128 stands for zero in the data rows.
Every row has a hidden score from 0 to 20. What is each row's score? 10 is about the middle. The score is a weighted sum of the row's numbers plus the product of two more (or one squared), each taken from its middle value.
tensor([173,  96, 116, 153, 126,  92, 182, 104, 171,  88, 139, 122, 147,
         88, 171, 136, 134]) ~ 7
tensor([175, 115,  88, 175,  80,  89, 167,  91, 177, 105, 138, 101, 130,
        136, 169, 112, 134]) ~ 6
tensor([ 75, 100, 189, 100, 131, 195,  73, 156,  84, 185,  58,  88,  74,
        188, 100,  90, 143]) ~ 12
tensor([109, 186, 128, 105, 144, 101, 163, 139, 123,  88, 185, 184, 191,
         95,  93, 189,  95]) ~ 14
tensor([199, 115,  20, 200,  39,  50, 193,  64, 223, 110,  86, 117, 114,
        169, 200,  95, 121]) ~ 7
tensor([189,  89, 106, 164, 129,  71, 204,  89, 188,  73, 150, 135, 145,
         94, 175, 145, 130]) ~ 6
tensor([100, 142, 147, 103, 168, 179,  74, 159, 109, 144, 106, 115,  91,
        152, 111, 111, 135]) ~ 12
tensor([195, 113,  43, 183,  67,  63, 191,  76, 206,  98, 117, 130, 133,
        150, 189, 112, 109]) ~ 6
tensor([164, 115,  62, 170,  74,  94, 137,  87, 164, 147, 111,  90, 109,
        159, 166,  87, 145]) ~ 9
tensor([ 93, 103, 181, 116, 125, 187,  80, 154,  89, 188,  78,  86,  68,
        209, 104,  91, 136]) ~ 10
tensor([183,  96, 117, 154, 129,  84, 191,  83, 175,  82, 148, 126, 147,
         90, 168, 141, 133]) ~ 5
tensor([136, 133, 130, 120, 151, 115, 138, 130, 136, 103, 149, 145, 125,
        110, 131, 141, 122]) ~ 11
tensor([ 82, 204, 137, 108,  87,  81, 126, 150,  83, 131, 191, 202, 203,
        106,  70, 188,  87]) ~ 15
tensor([ 93, 205, 134,  96, 117, 107, 146, 140, 104, 106, 188, 205, 201,
        109,  71, 190,  91]) ~ 14
tensor([168, 101, 125, 140, 142, 108, 174,  95, 162,  87, 165, 111, 144,
         81, 160, 148, 138]) ~ 4
tensor([ 93,  94, 171, 119, 137, 191,  81, 145,  98, 174,  70,  89,  65,
        191, 117,  88, 145]) ~ 8
tensor([170, 133,  94, 159, 122, 114, 160, 114, 161, 119, 136, 123, 132,
        127, 151, 115, 129]) ~ 13
tensor([193, 106,  10, 199,  43,  50, 180,  71, 219, 110,  75, 121, 110,
        162, 206,  85, 121]) ~ 8
tensor([ 70, 164, 178,  92, 113, 158,  91, 159,  61, 168, 158, 157, 152,
        117,  63, 160, 107]) ~ 12
tensor([136, 148, 119, 124, 139, 117, 128, 140, 144, 107, 143, 135, 128,
        109, 130, 137, 128]) ~ 12
tensor([143, 127, 102, 135, 158, 147, 121, 128, 133, 126, 123, 114, 108,
        126, 149,  98, 138]) ~ 15
tensor([195,  94, 127, 150, 181,  67, 212,  87, 183,  63, 148, 137, 154,
         74, 183, 158, 122]) ~ 6
tensor([186, 113, 142, 132, 184, 104, 208,  96, 175,  62, 153, 130, 162,
         53, 168, 164, 115]) ~ 6
tensor([ 77, 165, 170, 101, 113, 149,  91, 157,  78, 150, 163, 166, 149,
        127,  75, 162, 113]) ~ 14
tensor([189,  95,  90, 168,  91,  84, 175,  86, 192, 111, 129, 122, 135,
        129, 177, 126, 132]) ~ 6
tensor([150, 120, 111, 142, 132, 141, 102, 130, 123, 139, 111,  98,  95,
        135, 150,  86, 137]) ~ 12
tensor([134, 135, 137, 110, 144, 112, 146, 139, 143,  90, 164, 153, 135,
         97, 127, 150, 119]) ~ 13
tensor([ 77, 176, 140,  97,  87, 115, 115, 151,  82, 132, 158, 183, 180,
        137,  69, 181,  93]) ~ 17
tensor([146,  56, 129, 146, 171, 144,  97, 133, 127, 170,  88,  66,  66,
        159, 157,  66, 166]) ~ 5
tensor([ 97, 152, 147, 103, 143, 133, 119, 153, 111, 119, 157, 175, 163,
        122,  90, 170, 107]) ~ 10
tensor([146,  91, 117, 130, 163, 168,  91, 139, 126, 163,  92,  86,  78,
        153, 144,  88, 148]) ~ 10
tensor([ 89, 153, 160, 100, 146, 134, 111, 143,  98, 126, 155, 163, 145,
        111,  88, 165, 112]) ~ 8
tensor([163, 108, 118, 134, 115, 102, 164, 107, 151,  78, 155, 145, 148,
         99, 152, 148, 135]) ~ 8
tensor([ 84, 170, 165,  93, 121, 166,  92, 155,  71, 153, 164, 144, 146,
        118,  73, 153, 117]) ~ 13
tensor([169, 128,  67, 175,  76,  90, 150,  80, 174, 138, 109, 103, 105,
        147, 169,  97, 136]) ~ 9
tensor([119, 191, 127,  96, 134, 105, 149, 140, 119,  83, 200, 212, 196,
         88,  91, 192,  83]) ~ 15
tensor([ 87, 189, 133, 100, 101,  97, 141, 142,  95, 111, 171, 202, 201,
        122,  75, 185,  84]) ~ 15
tensor([134, 142, 137,  97, 160, 107, 163, 136, 142,  77, 164, 182, 164,
         79, 121, 171, 106]) ~ 13
tensor([ 90, 157, 159, 107, 119, 125, 118, 148,  95, 129, 151, 162, 158,
        121,  83, 167, 105]) ~ 11
tensor([ 89, 197, 135, 104,  86, 109, 141, 127,  99, 114, 185, 199, 197,
        117,  83, 195,  92]) ~ 17
tensor([164,  76, 100, 161, 122, 126, 119,  99, 145, 138,  72,  70,  78,
        130, 177,  69, 164]) ~ 8
tensor([198, 119,  39, 194,  57,  64, 184,  68, 215,  96,  91, 128, 125,
        152, 193,  97, 118]) ~ 5
tensor([ 76, 139, 165, 107, 135, 206,  70, 161,  83, 180, 106,  95,  99,
        174,  95, 107, 127]) ~ 10
tensor([145, 141, 133, 118, 185, 130, 172, 122, 147,  64, 154, 145, 160,
         74, 146, 163, 119]) ~ 9
tensor([148, 151, 144, 108, 155, 117, 183, 118, 153,  49, 178, 167, 174,
         59, 129, 180,  97]) ~ 10
tensor([145, 100, 112, 129, 166, 159,  99, 142, 124, 158, 108,  90,  82,
        145, 140,  85, 147]) ~ 15
tensor([ 72,  98, 176, 102, 137, 195,  74, 150,  79, 192,  79,  81,  83,
        194,  98,  98, 144]) ~ 6
tensor([108, 144, 136, 107, 157, 152, 107, 139, 123, 131, 125, 127, 123,
        123, 119, 130, 115]) ~ 9
tensor([133, 140, 137, 113, 178, 120, 167, 124, 139,  76, 169, 171, 168,
        104, 117, 173, 112]) ~ 6
tensor([158, 116, 125, 138, 144, 105, 165, 104, 155,  76, 161, 145, 144,
         81, 163, 149, 136]) ~ 7
tensor([169, 110, 128, 142, 150,  91, 181,  97, 166,  83, 140, 136, 155,
         77, 167, 149, 130]) ~ 6
tensor([178, 115,  65, 172,  86,  83, 170,  89, 178, 137, 124, 113, 134,
        159, 174, 101, 127]) ~ 6
tensor([ 67, 172, 186,  93, 145, 208,  58, 158,  70, 172, 116, 107, 114,
        167,  79, 121, 124]) ~ 16
tensor([162,  71,  86, 158, 124, 146, 120, 103, 153, 128,  65,  69,  82,
        148, 176,  72, 161]) ~ 7
tensor([143, 135, 105, 139, 121, 130, 112, 119, 139, 139, 137, 112, 109,
        122, 146, 109, 144]) ~ 10
tensor([ 66, 125, 178, 103, 113, 199,  70, 156,  70, 202,  71,  93,  91,
        205,  94,  96, 144]) ~ 17
tensor([ 78, 152, 171,  94, 111, 135,  97, 163,  66, 149, 164, 146, 151,
        127,  68, 161, 118]) ~ 8
tensor([ 88, 112, 175, 105, 119, 178,  71, 160,  91, 178,  62,  89,  77,
        186, 106,  96, 145]) ~ 17
tensor([ 84, 160, 166, 111, 185, 187,  75, 156,  89, 160, 123, 116, 114,
        139,  98, 114, 132]) ~ 9
tensor([172, 104,  42, 191,  59,  70, 178,  75, 196, 121, 101, 108, 114,
        150, 187,  95, 120]) ~ 8
tensor([190,  88, 125, 147, 154,  98, 205,  73, 173,  70, 148, 129, 146,
         80, 179, 152, 125]) ~ 3
tensor([ 79, 165, 157, 107, 167, 179,  86, 147,  90, 147, 132, 121, 118,
        143,  97, 131, 124]) ~ 9
tensor([156, 116, 132, 129, 147, 117, 169, 113, 152,  79, 169, 145, 149,
         83, 156, 157, 130]) ~ 7
tensor([116,  66, 151, 113, 157, 163,  91, 150, 109, 178,  62,  76,  64,
        174, 141,  76, 157]) ~ 6
tensor([ 86, 193, 121, 100,  79, 100, 138, 148,  88, 119, 180, 205, 205,
        125,  64, 189,  89]) ~ 14
tensor([178,  94,  16, 200,  30,  50, 165,  62, 218, 113,  73, 104,  95,
        165, 203,  77, 128]) ~ 9
tensor([111, 170, 136, 113, 152, 115, 142, 144, 120, 101, 160, 185, 165,
        115, 102, 181, 102]) ~ 11
tensor([139, 124,  87, 134, 153, 160, 107, 133, 136, 143, 114, 116, 105,
        140, 133, 100, 140]) ~ 14
tensor([157, 124,  96, 138, 104,  95, 151, 102, 149, 117, 153, 109, 135,
        114, 154, 128, 139]) ~ 9
tensor([113, 170, 138, 100, 155, 104, 156, 150, 120,  90, 175, 199, 170,
         99, 102, 181, 101]) ~ 15
tensor([118, 155, 128, 102, 156, 115, 139, 133, 125,  94, 153, 177, 159,
         98, 108, 172, 108]) ~ 10
tensor([175, 124,  91, 163, 102,  90, 142,  90, 159, 123, 129, 116, 131,
        147, 169, 110, 127]) ~ 9
tensor([ 63, 143, 183, 100, 141, 205,  80, 180,  63, 163, 110,  93, 110,
        176,  84, 114, 138]) ~ 10
tensor([122, 138, 132, 111, 164, 111, 150, 141, 138,  88, 152, 157, 145,
         95, 125, 159, 115]) ~ 12
tensor([149,  55, 116, 143, 140, 131,  99, 126, 131, 172,  73,  61,  63,
        162, 161,  68, 168]) ~ 4
tensor([103, 142, 165, 102, 133, 111, 131, 138, 115, 109, 145, 165, 146,
        123, 101, 161, 113]) ~ 10
tensor([ 93, 173, 140, 107,  98, 111, 109, 147,  91, 126, 160, 176, 172,
        107,  77, 174, 104]) ~ 15
tensor([121,  64, 132, 127, 159, 152,  90, 151, 116, 183,  81,  81,  62,
        184, 138,  75, 160]) ~ 1
tensor([149,  54, 123, 146, 163, 136, 106, 141, 129, 173,  64,  62,  62,
        160, 159,  62, 176]) ~ 7
tensor([175, 106,  46, 188,  73,  71, 172,  84, 185, 125,  88, 112, 109,
        151, 188,  84, 135]) ~ 12
tensor([181, 121,  40, 193,  65,  83, 144,  72, 178, 136,  83,  97, 109,
        154, 187,  80, 138]) ~ 7
tensor([ 85, 113, 170, 106, 135, 190,  87, 148,  92, 179,  73,  90,  73,
        190, 109,  84, 146]) ~ 9
tensor([ 56, 144, 198,  99, 149, 212,  72, 168,  63, 182, 119, 110, 108,
        165,  80, 110, 133]) ~ 10
tensor([ 96, 115, 176, 110, 155, 178,  85, 148, 103, 173,  67, 104,  74,
        177, 113,  95, 136]) ~ 12
tensor([134,  73, 136, 136, 156, 153,  88, 139, 118, 160,  86,  81,  61,
        164, 144,  81, 152]) ~ 4
tensor([ 97, 162, 143, 106, 124, 115, 124, 142, 104, 124, 162, 173, 168,
        128,  92, 174, 103]) ~ 12
tensor([125, 162, 131, 105, 153, 103, 157, 134, 131,  87, 173, 193, 176,
         99, 103, 187,  97]) ~ 10
tensor([190, 117,  64, 174,  85,  78, 192,  71, 193, 108, 133, 134, 127,
        132, 182, 119, 126]) ~ 9
tensor([141, 141, 120, 128, 137, 117, 143, 124, 150, 104, 167, 136, 134,
        114, 143, 141, 133]) ~ 9
tensor([146,  43, 120, 154, 141, 144, 105, 120, 138, 167,  68,  54,  72,
        154, 168,  63, 170]) ~ 4
tensor([124, 159, 141,  97, 151, 100, 155, 138, 134,  84, 159, 174, 162,
         88, 111, 176, 109]) ~ 12
tensor([103, 171, 133,  99, 128, 103, 155, 143, 121,  98, 169, 182, 177,
        111,  96, 185, 103]) ~ 11
tensor([200, 100,  46, 191,  56,  59, 193,  74, 211, 113, 100, 130, 126,
        145, 193, 109, 110]) ~ 6
tensor([134, 131, 137, 121, 141,  97, 147, 124, 136,  88, 153, 143, 144,
        106, 125, 150, 136]) ~ 6
tensor([ 87, 170, 140,  97,  83, 115, 104, 154,  85, 134, 165, 176, 167,
        119,  66, 178,  96]) ~ 15
tensor([138, 134, 133, 121, 172, 108, 152, 142, 137,  94, 159, 153, 137,
         93, 129, 155, 120]) ~ 15
tensor([159, 128, 129, 127, 157, 108, 186, 114, 158,  64, 166, 147, 159,
         65, 151, 166, 121]) ~ 10
tensor([129, 160, 139, 110, 174, 129, 156, 128, 132,  70, 165, 188, 174,
         92, 109, 182,  97]) ~ 10
tensor([ 86, 186, 141,  88, 103, 122, 112, 137,  78, 139, 169, 174, 174,
        117,  66, 173, 100]) ~ 15
tensor([174, 117, 137, 129, 155,  92, 198, 101, 165,  67, 148, 133, 164,
         62, 161, 158, 123]) ~ 7
tensor([109, 140, 168, 110, 150, 138, 121, 146, 110, 127, 145, 168, 135,
        119, 111, 156, 125]) ~ 10
tensor([ 82, 161, 162,  96, 102, 131, 101, 162,  77, 151, 160, 163, 154,
        119,  74, 168, 108]) ~ 13
tensor([ 69, 115, 192, 108, 123, 180,  70, 163,  85, 195,  71,  79,  70,
        186, 100,  96, 146]) ~ 12
tensor([ 51, 159, 192,  99, 156, 214,  57, 166,  48, 189, 129, 101, 118,
        172,  72, 116, 136]) ~ 10
tensor([ 53, 175, 214,  84, 113, 198,  63, 172,  44, 184, 149, 132, 139,
        128,  54, 137, 129]) ~ 16
tensor([ 99,  86, 173, 108, 134, 177,  73, 141, 104, 176,  64,  86,  72,
        185, 121,  86, 152]) ~ 17
tensor([ 57, 193, 180,  96,  58, 137,  77, 169,  32, 182, 180, 160, 176,
        126,  37, 156, 113]) ~ 18
tensor([144,  82, 124, 133, 164, 143,  93, 147, 124, 168,  84,  68,  60,
        159, 156,  75, 162]) ~ 11
tensor([ 88, 165, 166,  99, 173, 161, 102, 157,  96, 130, 139, 146, 134,
        116,  89, 143, 119]) ~ 12
tensor([157, 137,  99, 137, 119, 110, 141, 104, 139, 116, 151, 111, 133,
        116, 150, 117, 130]) ~ 10
tensor([ 86, 187, 127,  98,  74, 107, 127, 148,  95, 125, 183, 199, 200,
        121,  71, 189,  89]) ~ 16
tensor([178, 105, 108, 159, 103, 107, 176,  93, 168,  96, 143, 129, 136,
        103, 167, 127, 132]) ~ 8
tensor([173, 101, 123, 138, 177, 100, 193,  89, 168,  62, 144, 126, 152,
         67, 177, 159, 129]) ~ 4
tensor([166, 123, 117, 154,  91, 116, 153, 108, 147, 108, 159, 125, 133,
        114, 153, 128, 139]) ~ 9
tensor([150,  78, 118, 148, 134, 163, 102, 121, 135, 162,  72,  68,  73,
        154, 162,  68, 162]) ~ 8
tensor([182, 113,  66, 176,  75,  88, 163,  81, 182, 125, 125, 124, 124,
        131, 172, 109, 129]) ~ 8
tensor([191, 101,  48, 185,  71,  65, 189,  85, 197, 104, 105, 121, 118,
        142, 182,  97, 124]) ~ 15
tensor([133, 136, 122, 117, 170, 100, 148, 135, 140,  82, 153, 144, 147,
         95, 130, 154, 122]) ~ 11
tensor([183, 114,  78, 175,  63,  72, 177,  94, 169, 114, 128, 124, 129,
        128, 167, 111, 127]) ~ 13
tensor([161, 125,  86, 163,  93, 116, 129, 115, 151, 149, 109,  86, 111,
        143, 162,  88, 148]) ~ 6
tensor([119,  79, 154, 119, 170, 168,  94, 149, 111, 174,  57,  78,  67,
        181, 140,  77, 160]) ~ 7
tensor([174, 121, 130, 127, 186, 102, 172, 128, 156,  66, 152, 134, 163,
         63, 154, 159, 130]) ~ 10
tensor([191,  82, 109, 153, 142,  90, 202, 106, 184,  73, 149, 130, 155,
         61, 179, 145, 131]) ~ 13
tensor([ 67, 196, 147, 105,  81, 116,  91, 162,  46, 157, 175, 191, 190,
        124,  42, 176, 101]) ~ 14
tensor([149, 119, 107, 147, 125, 124, 124, 117, 139, 147, 144, 101, 115,
        154, 149, 100, 147]) ~ 9
tensor([112,  99, 148, 119, 168, 185,  88, 152, 111, 160,  61, 105,  78,
        165, 119,  87, 143]) ~ 8
tensor([123, 149, 143, 106, 161, 110, 138, 130, 135,  95, 165, 166, 152,
         94, 117, 163, 115]) ~ 10
tensor([171, 122, 102, 159,  99, 100, 165,  94, 157, 109, 148, 121, 132,
        121, 156, 118, 139]) ~ 10
tensor([ 66, 184, 135,  97,  56, 103,  98, 154,  53, 160, 172, 191, 193,
        117,  45, 174,  97]) ~ 14
tensor([ 73, 162, 181,  93, 109, 177,  92, 166,  61, 155, 143, 135, 134,
        119,  72, 149, 126]) ~ 12
tensor([162,  91,  99, 152, 140, 154, 106, 114, 136, 156,  92,  86,  88,
        143, 155,  81, 156]) ~ 9
tensor([168,  99,  53, 186,  66, 102, 149,  92, 173, 150,  78,  86,  99,
        156, 178,  75, 147]) ~ 10
tensor([157,  84, 104, 160, 129, 138, 114, 119, 139, 157,  71,  75,  75,
        150, 170,  70, 165]) ~ 10
tensor([122, 133, 135, 117, 160, 135, 118, 137, 125, 119, 152, 145, 125,
        123, 122, 136, 118]) ~ 10
tensor([185, 109,  47, 192,  60,  60, 186,  72, 203, 111,  86, 117, 116,
        156, 191, 104, 117]) ~ 7
tensor([ 83, 119, 161, 111, 120, 196,  81, 146,  89, 173,  82,  98,  91,
        178,  97, 102, 138]) ~ 10
tensor([108, 140, 153,  96, 142, 113, 119, 141, 115, 116, 144, 162, 137,
        112, 103, 166, 117]) ~ 9
tensor([ 92, 196, 138, 105, 108, 106, 147, 137,  98, 109, 162, 185, 188,
        110,  77, 181,  96]) ~ 14
tensor([165, 108, 129, 149, 106, 104, 170, 102, 160,  95, 157, 126, 147,
        100, 161, 136, 130]) ~ 6
tensor([169, 136, 122, 121, 165, 110, 185, 119, 158,  56, 164, 146, 174,
         79, 146, 174, 115]) ~ 8
tensor([100,  89, 168, 110, 129, 186,  87, 159, 100, 176,  71,  87,  67,
        187, 114,  89, 146]) ~ 7
tensor([106, 122, 158, 106, 168, 188,  88, 155, 107, 158,  94, 100,  77,
        163, 112,  98, 137]) ~ 11
tensor([108, 162, 144,  92, 144, 109, 147, 143, 114, 109, 150, 177, 163,
        116, 100, 182,  99]) ~ 11
tensor([ 63, 184, 190,  91,  94, 138,  70, 177,  41, 180, 183, 165, 169,
        132,  40, 164, 116]) ~ 17
tensor([133, 133, 147, 108, 153, 111, 132, 136, 139,  94, 153, 156, 150,
         86, 126, 156, 131]) ~ 11
tensor([170,  91,  43, 193,  33,  79, 132,  81, 188, 141,  72,  76,  82,
        153, 194,  71, 145]) ~ 9
tensor([ 65, 171, 196,  98, 140, 184,  79, 171,  60, 164, 136, 114, 140,
        129,  73, 133, 139]) ~ 11
tensor([184,  98,  11, 200,  52,  46, 184,  57, 214, 117,  69, 112, 106,
        178, 199,  78, 130]) ~ 10
tensor([ 92, 166, 160,  99, 129, 115, 119, 150, 102, 130, 173, 177, 164,
        125,  85, 177,  98]) ~ 12
tensor([147, 119,  98, 144, 142, 137, 100, 131, 130, 152, 119, 103,  94,
        137, 141,  92, 148]) ~ 13
tensor([193, 115,  44, 191,  58,  57, 176,  66, 209, 107,  90, 122, 120,
        150, 195, 102, 126]) ~ 8
tensor([105, 129, 146, 104, 169, 135, 111, 144, 126, 134, 138, 139, 120,
        121, 118, 141, 116]) ~ 9
tensor([189,  87,  14, 199,  43,  60, 167,  59, 209, 114,  45,  92,  94,
        159, 204,  72, 138]) ~ 10
tensor([ 77, 169, 184, 103, 138, 196,  84, 154,  83, 152, 135, 131, 125,
        124,  86, 131, 125]) ~ 11
tensor([ 93, 150, 157, 104, 142, 131, 100, 148, 101, 134, 144, 155, 155,
        110,  92, 166, 113]) ~ 12
tensor([ 64, 195, 126, 102,  72, 101, 111, 154,  63, 140, 185, 196, 205,
        122,  53, 182,  95]) ~ 14
tensor([198, 103,  71, 177,  82,  91, 185,  81, 193,  85, 123, 134, 131,
        128, 183, 123, 124]) ~ 8
tensor([122, 131, 122, 117, 175, 171,  96, 150, 110, 135, 113, 121, 103,
        131, 126, 112, 133]) ~ 13
tensor([107, 199, 123,  97, 126,  92, 154, 144, 120,  88, 193, 217, 207,
         83,  93, 194,  91]) ~ 14
tensor([137, 125, 136, 107, 160, 116, 162, 124, 135,  99, 177, 152, 151,
         85, 132, 161, 129]) ~ 9
tensor([ 63, 198, 137, 108,  62,  92,  95, 156,  49, 159, 189, 199, 201,
        120,  43, 175,  94]) ~ 16
tensor([ 78, 188, 128,  93,  97,  97, 132, 141,  91, 132, 170, 190, 190,
        117,  70, 185,  96]) ~ 13
tensor([ 97, 186, 136, 111, 126,  77, 136, 144,  99, 102, 181, 200, 192,
         96,  83, 190,  90]) ~ 13
tensor([151,  58,  99, 154, 117, 143, 106, 105, 149, 145,  75,  59,  81,
        144, 171,  66, 164]) ~ 7
tensor([133, 132, 130, 119, 151, 106, 145, 126, 138,  93, 161, 151, 141,
        107, 126, 151, 125]) ~ 7
tensor([177, 107, 115, 153, 143,  95, 179,  87, 170,  87, 145, 125, 144,
         92, 173, 138, 140]) ~ 6
tensor([122, 138, 141, 110, 165, 109, 132, 151, 129, 109, 142, 172, 146,
        114, 120, 159, 112]) ~ 11
tensor([123, 182, 128,  96, 160, 112, 164, 133, 126,  84, 195, 204, 190,
         84, 102, 191,  83]) ~ 15
tensor([144, 144, 122, 127, 138, 123, 128, 129, 140, 124, 149, 138, 125,
        113, 141, 123, 128]) ~ 11
tensor([174, 117, 136, 130, 171, 109, 192, 110, 167,  63, 175, 147, 171,
         67, 157, 172, 116]) ~ 6
tensor([156, 140, 116, 154, 123, 119, 137, 111, 145, 124, 156, 131, 128,
        119, 149, 122, 134]) ~ 8
tensor([156,  69, 108, 148, 146, 150, 109, 121, 144, 152,  76,  63,  69,
        159, 169,  67, 164]) ~ 8
tensor([193,  91,  84, 159, 126,  76, 191,  81, 179, 106, 135, 138, 130,
         94, 174, 129, 134]) ~ 9
tensor([ 87,  81, 162, 120, 154, 184,  75, 158, 103, 182,  53,  71,  60,
        200, 126,  80, 156]) ~ 5
tensor([163,  77,  85, 167, 111, 114, 124,  96, 157, 140,  65,  71,  87,
        161, 180,  77, 155]) ~ 9
tensor([177,  97, 114, 142, 128,  84, 187, 107, 166,  89, 145, 124, 140,
         85, 165, 146, 141]) ~ 8
tensor([151, 132, 138, 131, 162,  97, 163, 115, 145,  82, 152, 136, 147,
         85, 141, 152, 140]) ~ 8
tensor([ 89, 180, 134,  96, 109, 108, 130, 151,  94, 132, 172, 183, 184,
        110,  77, 185,  96]) ~ 13
tensor([148, 128, 117, 139, 147, 103, 150, 123, 150,  97, 160, 124, 137,
         94, 148, 138, 132]) ~ 11
tensor([158,  96,  92, 172,  79, 135, 123,  86, 148, 143,  93,  73,  91,
        138, 173,  73, 158]) ~ 9
